[[  35    4]
 [ -62   52]
 [ -62   86]
 [ -45    0]
 [  77   53]
 [   0 -113]
 [-104   49]
 [ -26  -31]
 [ -81   49]
 [ -39  -82]
 [  88  -31]]
->
[[  35]
 [ -62]
 [ -62]
 [ -45]
 [  77]
 [   0]
 [-104]
 [ -26]
 [ -81]
 [ -39]
 [  88]]

[[ 35   2 -54 -53   4 -56 -54   5 -15   2  14  35   0  67 -49]
 [ -3  22 -93  -7  38  38 -21   3  34  40 -23  19  15  23   0]]
->
[[ 35 -54   4 -54 -15  14   0 -49]
 [ -3 -93  38 -21  34 -23  15   0]]

[[-19  11  13   0 -20   8  23]
 [-16  10  10   0 -16   7  18]
 [-21  12  14   0 -20   8  23]
 [-17  11  11   0 -16   7  19]
 [-22  13  15   0 -22   9  25]
 [-20  13  13   0 -19   8  22]
 [-19  11  13   0 -20   8  22]
 [ 70 -33 -59   3  82 -30 -86]
 [-20  12  15   0 -21   8  24]
 [-18  12  10   0 -16   7  20]
 [ 23 -12 -18   1  26  -9 -28]
 [-23  14  16   0 -23  10  27]]
->
[[-19  13 -20  23]
 [-16  10 -16  18]
 [-21  14 -20  23]
 [-17  11 -16  19]
 [-22  15 -22  25]
 [-20  13 -19  22]
 [-19  13 -20  22]
 [ 70 -59  82 -86]
 [-20  15 -21  24]
 [-18  10 -16  20]
 [ 23 -18  26 -28]
 [-23  16 -23  27]]

[[102  72]
 [-14 110]
 [-97  21]]
->
[[102]
 [-14]
 [-97]]

[[ 26 -26 -40 -21 -64   1 -24 -76  16  15]
 [ 29 -36 -50 -30 -49   6 -32 -85  29  -7]
 [ 28 -48 -42 -28 -57   3 -24 -82  29  -8]]
->
[[ 26 -40 -64 -24  16]
 [ 29 -50 -49 -32  29]
 [ 28 -42 -57 -24  29]]

[[   1 -107   21  -15  -97  -75  -14  -73]
 [   5   29   10   26   21   32   36  -10]
 [  33   22   89   25   12   46   41  -52]]
->
[[  1  21 -97 -14]
 [  5  10  21  36]
 [ 33  89  12  41]]

[[-62  83 -59 -33  42  38  38 -42 -63  45  45  40  72  52]
 [-36  52 -36  36 -43 -41 -41  47 -38 -54 -54 -42  49 -62]]
->
[[-62 -59  42  38 -63  45  72]
 [-36 -36 -43 -41 -38 -54  49]]

[[ -8 -94  45 -43  46 -27   0  30   2   4  20  20 -21]
 [  1  75  48  -7  48  11  37  35  64 -60  25   6   8]]
->
[[ -8  45  46   0   2  20 -21]
 [  1  48  48  37  64  25   8]]

[[ 68  61  64 -49  62 106 -87]
 [ 20 -63 -42  74  82  84  65]
 [-55 -65 -85  -8 -37 -47 -48]
 [ 62  63  68 -48  48  89 -78]
 [ 56  54  56 -45  50  92 -75]
 [ 57  54  56 -44  51  94 -77]
 [-53 -70 -87   2 -30 -40 -41]
 [ 59  62  65 -48  44  85 -79]
 [-60 -64 -86  -6 -44 -57 -56]
 [-59 -63 -86 -12 -44 -57 -58]]
->
[[ 68  64  62 -87]
 [ 20 -42  82  65]
 [-55 -85 -37 -48]
 [ 62  68  48 -78]
 [ 56  56  50 -75]
 [ 57  56  51 -77]
 [-53 -87 -30 -41]
 [ 59  65  44 -79]
 [-60 -86 -44 -56]
 [-59 -86 -44 -58]]
---
[[  -1  -35   34  -22  -55   12  -43   -7  107  -92   25]
 [  -3   26  -30   38   54    8   48   -9 -115   94  -22]
 [  24   22   25  -13  -51  -45  -33   62   87  -86   25]]
->
[[  -3   26  -30   38   54    8   48   -9 -115   94  -22]
 [  -1  -35   34  -22  -55   12  -43   -7  107  -92   25]
 [  24   22   25  -13  -51  -45  -33   62   87  -86   25]]

[[ 14 -10  13]
 [ -5 -26 -23]
 [-89  28 -62]
 [-44  24  33]
 [ 15 -14  14]
 [-54  23 -48]
 [-99 -37 -63]
 [ -7   1  23]]
->
[[-99 -37 -63]
 [-89  28 -62]
 [-54  23 -48]
 [-44  24  33]
 [ -7   1  23]
 [ -5 -26 -23]
 [ 14 -10  13]
 [ 15 -14  14]]

[[ 47  12  84  79  20 -96]
 [-92 -98 -54  74 -96  75]
 [ 73  96  49  60   4 -11]
 [  9  94  37 -76 -18  71]]
->
[[-92 -98 -54  74 -96  75]
 [  9  94  37 -76 -18  71]
 [ 47  12  84  79  20 -96]
 [ 73  96  49  60   4 -11]]

[[ 63  -2  34  17 -12 -26  26  21  -9 -34  46 -93]
 [ 56 -11   9  44   3  47 -15 -24  -3  -8 -43 -25]
 [ -9  27 -18  18  33 -36  30  -2   1 -11 -26 -41]
 [ 18 -35  26 -36 -36  17 -10  16  -7  15  58  -2]
 [-63  55 -40  16  47 -55  25  -2  10 -15 -44  17]]
->
[[-63  55 -40  16  47 -55  25  -2  10 -15 -44  17]
 [ -9  27 -18  18  33 -36  30  -2   1 -11 -26 -41]
 [ 18 -35  26 -36 -36  17 -10  16  -7  15  58  -2]
 [ 56 -11   9  44   3  47 -15 -24  -3  -8 -43 -25]
 [ 63  -2  34  17 -12 -26  26  21  -9 -34  46 -93]]

[[ -41   -1   21   71   64  -74   -4]
 [-114   30  -32  -52  -21   10   -4]]
->
[[-114   30  -32  -52  -21   10   -4]
 [ -41   -1   21   71   64  -74   -4]]

[[ -9  20 -32  -1 -14   3  35]
 [ 36  -9  20 -33  -3 -14   3]
 [-66  35  -9  21 -32  -2 -14]
 [ -1 -14   3  34 -80  43 -65]
 [ 81 -67  35  -9  19 -31  -2]
 [-14   4  35 -80  44 -66  -9]]
->
[[-66  35  -9  21 -32  -2 -14]
 [-14   4  35 -80  44 -66  -9]
 [ -9  20 -32  -1 -14   3  35]
 [ -1 -14   3  34 -80  43 -65]
 [ 36  -9  20 -33  -3 -14   3]
 [ 81 -67  35  -9  19 -31  -2]]

[[ 74  74  66  68 -22  25   9  -9  61   6  24 107  49  -5]
 [-30 -40 -26 -26 -63 -28 -16 -51 -21 -43 -10  13 -78 -23]
 [ 37  51  58 -16  61  32  19  52  48  72  -1  14  35  28]]
->
[[-30 -40 -26 -26 -63 -28 -16 -51 -21 -43 -10  13 -78 -23]
 [ 37  51  58 -16  61  32  19  52  48  72  -1  14  35  28]
 [ 74  74  66  68 -22  25   9  -9  61   6  24 107  49  -5]]
---
[[-32 -51  55   7]
 [ 49  70 -87 -13]
 [ 18   2  18  10]]
->
[[ 49  70 -87]
 [ 18   2  18]]

[[  7  62 -71  10 -38]
 [-30 -64 -50 -29   1]
 [ 55 -68  18  12 -20]
 [ 12  48  18  -8   8]
 [-89 -48   9   2 -29]]
->
[[-30 -64 -50]
 [ 55 -68  18]]

[[-32 -91 -87]
 [-30 -97 -94]
 [ 20  67  63]
 [-31 -50 -47]]
->
[[-30 -97 -94]
 [ 20  67  63]]

[[ -3  61 -17  56  22]
 [  8 -22  69  52  40]
 [ 49 -76   8  76  60]
 [-40  33 -54  99  93]]
->
[[  8 -22  69]
 [ 49 -76   8]]

[[  58  -35  -46]
 [  17 -106  105]
 [ -54  -41   84]
 [ -28  -55   74]
 [  86  -33  -81]]
->
[[  17 -106  105]
 [ -54  -41   84]]

[[ 36 -34 -12 -15]
 [ 35 -68 -14  41]
 [ 54 -31 -17  15]
 [ 35 -61   0  43]
 [ 43 -85 -48  54]]
->
[[ 35 -68 -14]
 [ 54 -31 -17]]
